K772: -17.8, -17.1, 6.9, 6.6, -38.7, -9.9, -14.3, 0.6, -20.7, 31.8, 26.4, 4.1, -14.6, 18.8, -5.3, 20.0, 11.1, 28.9, 11.1, -6.9, -0.7, 19.1, -29.1
K879: 15.4, -34.2, -24.5, 31.8, -32.7, -16.8, -87.9, -6.8, -9.5, 49.7, -12.1, 13.1, -1.9, 21.6, 11.5, 8.1, 23.4, -17.5, -17.1, 6.9, -13.0, 38.5, -53.0
K159: -24.6, 32.7, 14.5, -34.9, -35.8, -12.9, -47.9, 1.7, -18.1, 45.8, 24.3, 10.9, -5.0, 22.4, -5.8, 15.7, 17.2, 3.7, -3.2, 0.9, -4.4, 34.8, -44.8
K796: 17.2, -29.6, -27.2, 26.7, -34.4, -11.2, -67.2, -5.0, -11.3, 43.2, 3.8, 7.4, -6.6, 24.5, 3.0, 9.4, 17.1, -4.9, -7.8, 8.1, 1.3, 38.3, -51.0
K451: 14.5, -34.9, -24.6, 32.7, -35.8, -12.9, -73.8, -5.7, -7.9, 52.8, -6.4, 14.6, -3.5, 23.6, 6.1, 12.4, 20.8, -14.2, -14.3, 3.1, -6.8, 41.2, -51.6
K225: 16.3, -25.8, -22.3, 13.6, -40.3, -6.1, -38.9, 0.2, -20.0, 35.6, 24.5, 3.8, -7.3, 23.1, -5.4, 12.7, 11.6, 20.7, -1.8, 3.4, 4.4, 34.4, -42.3
K139: 14.5, -19.4, -20.8, 6.6, -38.7, -9.9, -14.3, 0.6, -20.7, 31.8, 26.4, 4.1, -14.6, 18.8, -5.3, 14.6, 11.6, 26.7, 2.6, 0.6, 7.5, 27.7, -38.2
next: -20.0, 35.6, 24.5, 3.8, -7.3, 23.1  -5.4
next: 14.5, -34.9, -24.6, 32.7, -35.8, -12.9  -73.8
next: 32.7, -35.8, -12.9, -73.8  -5.7
next: -73.8, -5.7, -7.9  52.8
next: -11.3, 43.2, 3.8, 7.4, -6.6, 24.5, 3.0  9.4
next: -17.5, -17.1, 6.9  -13.0

K623: 69.3, 10.3, 19.6, -28.8
K986: 23.9, 11.5, 25.0, -1.3
K182: 10.3, 69.3, 16.7, -19.2
K58: 1.7, -22.2, -29.6, -7.5
K617: 53.7, -17.7, -18.2, -7.2
K576: 69.3, -4.9, 19.6, -28.8
K545: -17.7, -18.3, 14.0, -31.3
next: -17.7, -18.2  -7.2
next: 69.3, 10.3  19.6
next: -17.7, -18.3  14.0
next: -22.2, -29.6  -7.5
next: 1.7, -22.2  -29.6

K75: -43.8, 44.5, -9.6, -29.4, -39.0, 9.9, -20.7, 3.6, 1.7, 16.8
K148: 26.4, -31.9, 35.2, -14.6, 30.9, 31.2, 5.6, -14.8, -13.2, 4.8
K405: 3.2, -33.1, 1.6, 12.4, 88.5, -51.6, -3.0, -5.4, -9.6, 13.4
K780: -20.7, 49.1, 9.9, 3.6, -35.5, -39.0, -39.0, -4.7, -23.5, 42.7
K819: -35.5, 49.1, 3.6, 9.9, -20.7, -39.0, -29.4, 1.7, -9.6, 50.1
next: 3.6, 9.9, -20.7, -39.0, -29.4, 1.7, -9.6  50.1
next: -39.0, 9.9, -20.7  3.6
next: -43.8, 44.5, -9.6, -29.4, -39.0, 9.9, -20.7, 3.6  1.7
next: -35.5, 49.1, 3.6, 9.9, -20.7, -39.0  -29.4
next: 3.6, 9.9  -20.7
next: -39.0, -29.4, 1.7, -9.6  50.1
next: 88.5, -51.6, -3.0  -5.4

